Each path below is one point turned by a fixed rotation once a step. After each direction that follows a path, write how fast that rotation turns it, in deg/step (0 if it stays still).
Each turn is a multiple of 5 degrees from 10 to 175, or 0.
Each row of a path follows its step; steps can be skipped.
Rotation 1:
step 0: [  3.6 -24.2 -19.8  -6.1  33.1  -4.4   2.7 -16.3 -22.7  -1.7  15.2   4.0
 -28.2  31.9  -9.5   2.8 -19.5  -1.3 -27.8   9.5   4.0  -1.6  -6.9   8.0
 -20.1 -16.0 -18.9  10.8   8.7   8.8]
step 1: [  9.3  -0.2  27.3   4.8 -24.1  -5.5   0.8 -17.9 -21.5   6.1  -3.1  -3.7
  22.7  34.7  18.1 -22.7 -20.0  -7.9  20.0  20.7  15.5  15.3  -9.2  -1.5
  -5.9   0.5 -30.9  -2.7  -5.4  -5.7]
step 2: [ 45.3   3.2   9.1 -24.1  21.9  -9.5  33.5  -5.4  -5.9   8.0   5.9  -0.2
 -18.8   1.9   1.9  11.8 -28.5  18.0  -9.8  -0.2  10.9 -19.7   0.4 -13.9
 -12.0   1.3 -15.2  14.9  13.6  -5.2]
step 3: [  8.6 -21.6 -13.3 -17.0  -6.1 -20.6 -16.5 -22.9 -26.4   1.7  11.9 -25.9
   1.4   2.0   1.9  -6.5  -4.7   2.7  15.5  24.3  14.4  -0.1   2.0  -3.7
  -7.0   9.8 -19.6 -27.2 -28.7 -28.9]
step 4: [  6.4  -9.3  -8.2 -21.5  -0.2  18.1  25.0  10.6 -17.2   1.5   0.1  18.0
  -6.0   2.0 -19.3 -37.9 -38.2   4.0  -2.2  14.5  14.4 -18.7  25.5   6.7
 -21.8  -4.4  -5.2  15.1   8.2  -2.5]
step 5: [  3.9   2.3  -1.9 -20.1   8.3  -3.2  -9.1 -15.9 -10.1   4.7  -4.1 -47.2
 -18.6  17.3  10.0 -12.4 -26.6  18.0  20.6  29.3  -0.8  15.8 -15.9   4.1
  13.6   1.1  -3.3  12.9 -17.4  11.5]
step 6: [ 16.9 -11.6 -14.7  -7.3   3.0 -24.1  -3.0 -12.9  -7.8  -0.9   0.0   3.8
   3.7  31.8 -16.1  -9.1  -8.2 -16.1 -10.2  23.5  15.9 -36.3  20.2 -18.1
 -12.5 -13.2 -18.4  16.4  16.9  22.4]
step 7: [ 24.0  -9.6  23.7  12.3  -0.4 -15.6 -12.5 -17.5 -26.6   0.4   5.6   4.2
  -7.7   4.3  14.8  -0.9 -40.1  14.4  -4.7  26.2   6.6  25.1  -6.3  29.9
 -13.8 -10.5  -8.4  -7.4 -14.9   4.8]
step 8: [ 14.8   0.3  28.2 -27.2 -12.6  11.1   3.2  -2.3 -11.2   5.7  -5.8 -13.2
  -3.3   7.6   6.9   1.6 -21.2   0.3   0.1  11.6  13.7 -40.8  13.5 -22.2
  13.6 -15.1 -34.1   3.8  15.7 -16.3]
step 9: [  6.0 -20.0 -30.7 -19.6  12.9 -20.8   4.9   6.3 -34.0  10.5   8.5 -14.4
   0.7  -8.2  10.8  29.6 -25.4  11.1   5.2  23.4  16.6   5.4  -5.9  10.6
 -25.2  -1.9  -3.1   8.2 -14.1 -10.5]
Speeds:
[  6.0  10.5   7.3   1.8  -7.8   4.5   5.2  -0.3  -3.4   7.0  -3.7  -3.5
  -4.2  -5.1   0.9  -9.6 -10.2   9.4   5.1  -5.7  -5.9   0.2  -8.8  -1.1
   7.0  -3.5   7.6  -4.3  13.5   1.7] => 120
[ -4.1   1.7  -2.4  -8.6  -1.5   1.7  10.6  -1.6   1.1   2.3   4.6  11.3
   0.4  13.8   0.4  -2.3  13.9   8.6  -3.6  -6.1  -2.4   7.4 -13.2  -2.9
  -2.2  -3.1  -2.9  -5.1  -1.3  -6.4] => 20
[ 10.8   0.9  -2.0   3.4  -9.6  -5.4  -5.9  -9.9   3.6  -2.2   2.9   4.6
 -10.4  -5.4  -6.6  -3.4   5.6   4.9 -13.9   5.6  -6.6  -0.4   8.9   1.2
  -3.1  -0.1   3.6 -11.9  -1.9  -4.9] => 95
[ -1.5  -2.7   3.3   0.5  -6.1  -7.3   8.4   2.2  -3.3  11.3  -2.4   5.2
  12.3  -2.9 -11.6   1.0   3.6   0.9  -4.1   9.8  -9.3  -3.9   1.5   2.6
  -0.3   7.6   1.0  14.4   6.4  -4.5] => 155
[10.7  0.2  7.6  9.3  1.6 -4.5 -9.4 -5.1  8.0 -1.6  9.9  4.9  1.6 18.3
  5.2  1.8 -1.3 -4.4  2.3 -0.9 -3.5  0.5 -3.1  3.5  0.5  6.3  2.0  6.1
 10.2  4.6] => 65
[  2.8   2.4   6.4   9.9  -4.7   0.2   6.2  -2.9  -7.8   2.6  -6.6  -1.5
  -1.4  -2.6  11.6  13.9  -0.7  -8.9 -11.2  -1.8   1.4   4.8  -2.5  -4.9
  -5.3  -3.1 -12.8  -1.6   6.4  -6.3] => 55
Rotation 2:
step 0: [ 30.8 -19.7 -11.4  17.1  -1.0  14.7 -12.5  -0.4   4.9 -14.9 -17.8   1.0
 -11.5  26.8  -0.1 -19.7 -23.1  -4.8   1.9   8.8  -6.6   4.0 -28.1  32.4
  -6.0   7.9  22.7  -5.5  23.9 -15.7]
step 1: [  7.7  14.3 -13.0  -5.9  -9.4  -1.5  13.5 -13.0  12.9   7.6 -28.1   8.7
  -8.1  45.3  24.3  22.3   9.2   0.5  -1.4  -8.0  36.2  11.2  -5.9   2.8
  -8.8  12.2 -24.7   9.9   0.4  -4.7]
step 2: [ -0.4  50.9 -21.7  20.1   9.6   9.8  -8.7  -5.3  -0.3  -0.6  18.7   8.5
  11.2 -18.0  23.1 -22.2   7.9 -20.7   0.0  11.3   3.5  12.0  -1.2  10.0
   3.0   7.9 -26.1   7.5   8.0 -21.0]
step 3: [ -1.4   8.0  -7.0   1.1 -15.3   4.1  27.7   0.3 -15.7 -23.0   2.6  34.1
 -13.9 -27.1  25.1  -0.4  -9.2   1.4 -17.6   8.2   6.7  12.7 -25.7 -28.1
   5.5  -5.6  25.5  -2.0 -21.5  -2.7]
step 4: [ 29.6   7.2 -10.3  -1.7   4.3   8.5 -26.0  34.6  19.8 -13.7  32.6   6.5
  -2.1  10.1   4.9  20.1  -9.2   7.1 -20.2 -14.6  10.7   2.4  14.6  -5.1
  17.0 -18.8  22.1  15.3  -8.9   6.1]
step 5: [-35.2   6.0  -1.0  11.7  -1.2  16.8  -4.6  -0.8   8.2  31.0  11.7 -10.8
 -40.2   7.7 -13.2  12.3  -8.4  -3.4  -5.5   4.6   7.8  -1.5   8.4   6.0
  27.3  15.6   4.7  12.5 -35.7  11.7]
step 6: [-24.1  -3.9  15.2 -22.7  33.3  19.7  11.6   4.4  14.4   6.9  19.5  18.0
  -9.3 -10.0   9.5  -9.6  19.8   6.8  18.1  -1.4 -18.5 -18.2  21.4 -28.5
  12.9   8.1  -6.6   8.8  20.7   2.3]
step 7: [ -3.2 -23.3  11.8   3.1  -1.1  21.8 -25.5   1.1  -8.6 -19.9  11.7   3.9
 -29.5 -14.5  -2.4 -13.7 -18.2  20.1  13.1  18.2 -12.0  -7.5   3.0   1.1
 -42.8  -2.7  -0.4 -19.7   0.3  20.4]
step 8: [ 23.3 -24.0   3.8  16.4   8.5   1.1  14.6   7.6  -3.7  -5.4 -15.2  -4.9
 -32.1  33.2 -11.3   6.0  -5.6   3.3  -9.0 -23.2  -4.2 -10.5  -9.4   7.5
  -6.9  19.7   8.4   8.3  42.5  11.8]
step 9: [  0.5  -1.4  -5.9 -12.0  18.0   3.0  -2.0 -19.6  11.7   9.2   0.3  -0.4
  -1.2  36.7  14.2   9.9 -24.8  -7.0  12.7  -0.7   4.7  16.1   3.8  23.5
 -14.0  22.7 -45.0 -11.0   0.4 -23.6]
Speeds:
[ -6.2  -5.3  -3.4   0.6  -3.5   1.5  -3.1  -8.9   0.4   2.4   0.5   5.0
   1.0   0.3   2.9   3.0  -8.3  12.6  -2.6   2.4  -3.8  -4.4 -10.3   6.4
  -3.1   1.9  -9.0  -8.6 -20.0  -0.2] => 170
[ -4.3 -14.3  -3.9   7.5   5.7  -1.3   1.8  -1.5  11.4   1.8  -3.2   5.1
   0.4   6.0  -9.2 -15.1  -0.7   2.7   3.8   7.8   3.1  -2.6   4.3  -4.9
  -3.5  -7.8  -3.3   9.2  -0.7   7.6] => 45
[  1.6  15.3   1.5  12.3   6.4  -4.4  -7.8  -3.1  -5.3  -4.4  -3.5  -3.1
  -7.5   4.0 -12.2   8.9   6.6  10.6   1.7   2.3   0.2  -3.5  -2.1  -5.6
  -2.1  -9.1  -5.0   1.4  -0.4  -0.4] => 120
[  3.6   6.7   6.9  -6.7   6.3  11.0   0.8  -0.2   0.9   3.8 -11.8 -10.1
   3.1   4.9   4.5  -5.3  -0.1   9.9   2.2   4.1  -8.8  -0.6  -3.5   3.2
 -11.0   8.6   4.9   5.9   1.9   9.6] => 45
[ 2.4 -4.0  2.8  5.4 -5.8 -4.4 -4.8 10.1 -2.8 -1.1 -0.3 -3.0 -0.8  6.1
  1.5 -0.2  6.7  5.9 -7.9 -6.2 17.7 -7.9  4.0 12.0  0.0 10.6 -2.5  4.9
 -2.4  7.6] => 100
[ -7.6   1.8   5.9   0.3   8.5  -1.5  -8.6   9.8   0.0 -10.3   5.9  -4.1
   3.4   1.9  -2.4  -4.0  -6.8  -0.7   2.6  13.5   0.4  11.5   3.4  15.1
  -0.3  -0.6  -0.2  -1.7  -1.7  -8.4] => 155
Rotation 3:
step 0: [  2.2 -14.8  15.1 -10.6  -3.4  15.4  30.7 -18.8   4.2  -9.8  12.6 -22.9
  35.1   1.9  15.3  45.2  -0.4 -13.5   4.5  15.2   1.2   8.0   5.6 -36.4
  -1.0  -5.6   6.1 -14.9   0.7 -21.7]
step 1: [ 16.7  -2.2 -14.3   3.2  -5.5  35.5 -13.5  -2.9  -4.3 -12.3   9.0  13.3
 -30.0  27.9   9.1  18.8   0.8  17.1  -2.7  -6.1  41.2 -13.4 -25.4 -28.1
   4.9  -8.0  -5.9  22.5   5.5  11.6]
step 2: [ 30.8  -0.7  -5.2  14.3   0.8  -2.5 -14.2   8.4   6.0   3.0  39.1  19.2
  16.3  22.9  -2.9  -9.6  15.2   9.5  -4.3  25.4 -25.0   5.0   5.4   8.6
  13.4 -10.8 -35.6 -18.3 -32.3  11.1]
step 3: [ 19.8  -2.0   4.2 -34.7   9.9  -4.6  -6.5  -5.9   4.9   3.5  -1.3   3.4
  24.8 -27.3 -40.1  13.5  -7.1  -5.6  -1.8  19.4   3.4  24.4  13.6  -9.4
  12.7  -4.2   6.4  48.2  -3.6  12.5]
step 4: [  0.3  11.2  -6.0   8.2 -20.0  -2.9  21.9  -3.0   7.4  22.1  -9.6  -8.6
  -2.9  -2.3   8.6   9.1  28.7 -19.4 -47.3   1.6  20.7   0.3 -19.1 -15.8
  46.1   2.0  16.3  -6.1  -6.1   1.9]
step 5: [ 14.3   3.7 -42.5   2.2  23.3 -18.6  11.4  -0.9   3.2  12.7 -14.3  13.0
 -13.7  21.2  25.7  31.8  -7.4   6.3  19.1  28.1  13.3   2.2 -10.3  19.3
 -11.2  -2.0   9.2   0.7 -30.5  -4.4]
step 6: [  6.5 -10.2  20.0 -14.4  23.7  -2.4 -43.5  -5.9  16.0  -5.5  -1.4  11.9
  11.1 -21.1   4.2  14.3 -19.1  30.1 -14.4  13.0   4.0   3.2  -9.5 -10.8
  21.1  15.4 -17.5 -24.9  -5.4 -34.1]
step 7: [ 22.0  -6.9  26.3 -12.6 -19.5  -1.0   5.3  16.7   4.2 -19.6 -16.0  10.2
  23.8   4.5  21.3 -25.2  -5.9 -16.3 -11.0   5.4  26.5   7.3  -5.6 -31.3
 -12.0 -34.7  11.5  12.7 -27.1  -5.5]
step 8: [  6.2 -16.4  -6.3  19.5  18.3  -2.0  33.6   9.7 -13.4   1.4  37.9 -12.8
  11.3   2.3 -11.6  19.7  -7.6   1.4   0.7 -22.6  12.3 -30.4 -27.0  -7.3
  16.1   3.0  -8.8  21.3 -32.8  -7.6]
step 9: [ 10.9  -1.2   5.4   7.3 -16.0  -0.9   4.6 -19.1  16.7  -4.6 -12.8  41.7
  -1.4  33.8 -24.5  37.4  -1.2  -6.2  -5.0  19.1 -22.8   1.6  -8.2 -21.3
  -8.1  26.9 -22.8   8.8  -1.1  -3.0]
Speeds:
[ -1.2   7.2   5.9   8.0   3.6   8.6  -0.6   6.9  -5.7   0.2   1.6   8.9
  -5.5  -4.3  -2.4   2.4 -12.2   0.2  -5.7  10.9   5.8   2.3  -1.0   2.7
 -11.7   3.5  11.6   7.8  -0.4   8.3] => 175
[ -1.5   1.4  11.2   3.4   7.6  -2.3   9.4   8.6  -1.9  -2.8  -4.2 -11.4
   7.3   1.2  -9.7  -3.5   6.3  -8.8   1.1  -7.0   3.4  14.5  -4.6   0.5
   3.6   5.8   1.8   5.9  -6.4   1.9] => 85
[ -3.3   0.3   4.5   2.1  10.4  -9.3  -7.6  -0.3  13.0 -10.5   1.3  -4.5
 -11.3   0.1  -8.0   7.3   2.1   0.6 -11.4  -2.7   0.0  -5.4  -5.0  -3.7
   0.2  -5.6  -0.5   5.8  10.6   0.0] => 140
[-13.6   4.5  -6.5   2.7   5.1  -2.4  -7.8  -3.1   6.0   2.4   7.8  -9.8
   3.1   7.1  -5.0  -0.4  -7.1  -4.6   4.1   6.7  -3.7  -6.0   9.0  -1.3
  -2.4   5.5  -1.0   3.6 -15.9  -3.4] => 120
[  7.6   7.6   6.4  -7.8  -5.7   1.8   3.9  -4.2  -0.7   5.3   5.8  -5.4
  -1.3   0.2   2.0   6.4  -1.1 -12.6  -8.7  -5.2   7.7  -6.2   4.4  14.0
  -6.7   0.8  -6.4   5.5   0.9 -10.2] => 90
[  3.4   4.2  -2.2  -4.1   1.1 -10.4   9.1  -1.3  -5.5  -7.4   9.9  -2.4
   3.4   0.5  -7.1   5.3 -10.6   8.1   4.4   6.5 -11.5   3.5 -11.1  12.4
   0.3  -1.4  -0.6  -4.7   1.6  -2.9] => 120
[ -4.8   8.7   5.5  -4.9   5.7   5.3  -0.6  -1.2   6.8   0.1   8.0  -2.3
   5.8  -2.3  10.7  -8.3  -0.6   5.8   5.4   1.4   7.5   2.3 -12.4  -4.9
  -8.7  -4.5 -15.5   1.1   1.2   4.9] => 65
Rotation 4:
step 0: [ -0.4  10.0 -24.9  12.2 -11.8  17.2  22.2 -38.5 -20.9  -7.5   9.0 -19.9
 -10.1 -22.9  -4.2  12.0  23.5  -5.7  16.6  -3.7  26.0  -8.8   3.8  14.7
  23.5  12.9  20.3  -4.9  -6.7  -1.3]
step 1: [-12.2   1.9 -10.5  31.9 -11.4  -4.9  22.0 -36.1  -4.2   2.5  20.0  -6.0
  -8.3  20.4   0.6 -18.5   2.4 -24.0  15.9  14.1   7.7 -18.1  36.9   0.4
  19.4  15.8   8.9  -8.5   7.3  -6.5]
step 2: [ 16.3  -7.8  -0.3  10.3 -17.6 -22.5  30.7 -12.7  -8.4   8.5  16.4 -16.5
 -10.1  17.8 -21.8 -30.0  -2.6 -24.5   5.4  -1.7  15.0   5.6  -4.2   7.0
  31.6   9.0  11.2  11.3 -29.9 -12.2]
step 3: [  8.2 -45.1   5.6  19.3 -39.2 -10.8   8.0  -0.6   3.7   2.6   6.8  -3.3
 -16.0   9.6  -3.4  -2.5 -12.7 -32.1   8.3  -3.4  12.1  18.0  19.7  16.2
  12.9  -6.5   7.6  28.8   9.8   0.4]
step 4: [  5.3 -30.4  16.1   0.1 -27.0 -28.8 -10.2  31.9  10.7   7.5   1.6  -2.9
  -2.6   7.4  16.9 -38.3 -10.3 -15.3   4.4   0.1  30.5  -3.7   7.3   4.6
  13.6   7.5  -8.7   0.8  -7.6  21.9]
step 5: [-20.8 -37.9   3.2 -21.0 -23.7  -6.2 -12.8  32.1  -7.9 -15.2  -2.2 -18.9
  -0.7 -23.9  -4.5 -13.7   4.5 -10.9 -10.4  -4.1  30.1  -2.3  -9.5  36.1
  -3.8  -7.7  -2.4   9.4  -4.7  -1.7]
step 6: [-16.5 -24.3  11.8  18.0  -2.0   2.8 -32.0   9.5   0.9 -18.8 -14.1 -18.0
 -16.7 -35.6  15.5  -6.5   1.2   7.0 -14.3  20.9  30.6 -23.3  17.2   7.5
   4.4  -7.6  -6.8  -9.4   3.3  11.7]
step 7: [-24.8   4.9  -1.4  -4.4   4.6   2.8 -33.8  -2.2  -9.1 -17.8  12.6 -10.7
  11.7 -29.7  -0.3  -2.7  -6.2  -4.6   2.4  11.9  14.8 -42.1 -12.9  17.6
  32.1   2.1   4.2 -19.2 -24.8  -3.1]
step 8: [-30.0 -11.0   4.6  14.1  11.5   1.8   5.7 -20.8   1.3 -42.2  26.6  -5.4
 -10.3 -21.4 -10.8  22.4  11.8   3.8   2.9  12.6   6.3 -23.5  14.2  -1.4
  20.9 -19.1  -0.8   2.1 -22.3 -17.6]
step 9: [  6.6  -3.4 -17.8  18.1   7.1   0.4   9.5 -31.7   8.8 -10.1  16.0   6.5
  -2.3 -17.8   4.8  13.1   3.5  -7.5  19.3   2.3  11.5  -5.4   9.1 -12.8
  56.1   1.4 -17.2 -13.7 -26.5  14.6]
Speeds:
[-11.4  -4.9  -3.6  -8.3   6.7  -7.8  13.9   0.7  -2.7  -3.0  -0.6  -3.5
   2.3   4.5  -8.7  -4.9   4.6   3.4 -11.8   5.6   0.1   5.5  -0.8   0.4
  -4.7  -4.2  -8.2   2.4 -11.6  -7.1] => 120
[  9.0  -2.0  -9.3   0.5   9.0 -10.3  -4.9   3.6   2.7   3.8  10.0   0.2
   1.8  -3.3   0.7  -9.5   0.5  -0.9  -6.3  -5.0  -6.5  -6.6 -11.8   2.5
   4.2  15.6  -4.5  -4.0  -1.3  -1.1] => 140
[-12.4  -2.1  -4.1  -0.9  -2.0   3.2  -1.2  -3.1   5.1  11.7  -6.8   1.9
  -2.5   7.2   0.7   2.9 -14.1   5.4  -7.3   0.6   3.0  -3.0   6.8  -5.9
   9.7  10.1 -10.2  -4.3   2.8   5.9] => 135
[  3.2  -8.9   3.2   5.5   0.5  -6.3  -0.4   5.5   6.8   0.2  10.4   8.8
   6.8   7.8  -0.4  12.3  -7.1   0.9   2.6   0.0  -5.1   5.6  -1.4  -7.4
  10.1  -5.3   4.0   9.1 -11.3  -0.1] => 60
[ -4.8  -1.4  -1.6   7.6  -0.5  -3.4  -1.1  -6.2 -10.3 -11.3  -8.0  -3.0
  14.3  -3.2   5.3  -2.6  -1.4  14.5   1.2  -8.8  -3.3  -0.5   3.5  -4.7
   5.8   5.9   6.6  -0.7  -0.1  -9.0] => 45
[ -0.6   4.2 -16.3   3.0   8.9   7.0  13.4  -7.1  12.1   4.2   0.9  -6.3
  -1.3   3.3   4.0  -0.9   1.4   2.6  13.3  -3.1  -2.8  -1.5   3.5   1.6
  -2.0   1.2   7.5   3.4  -6.0   2.1] => 35
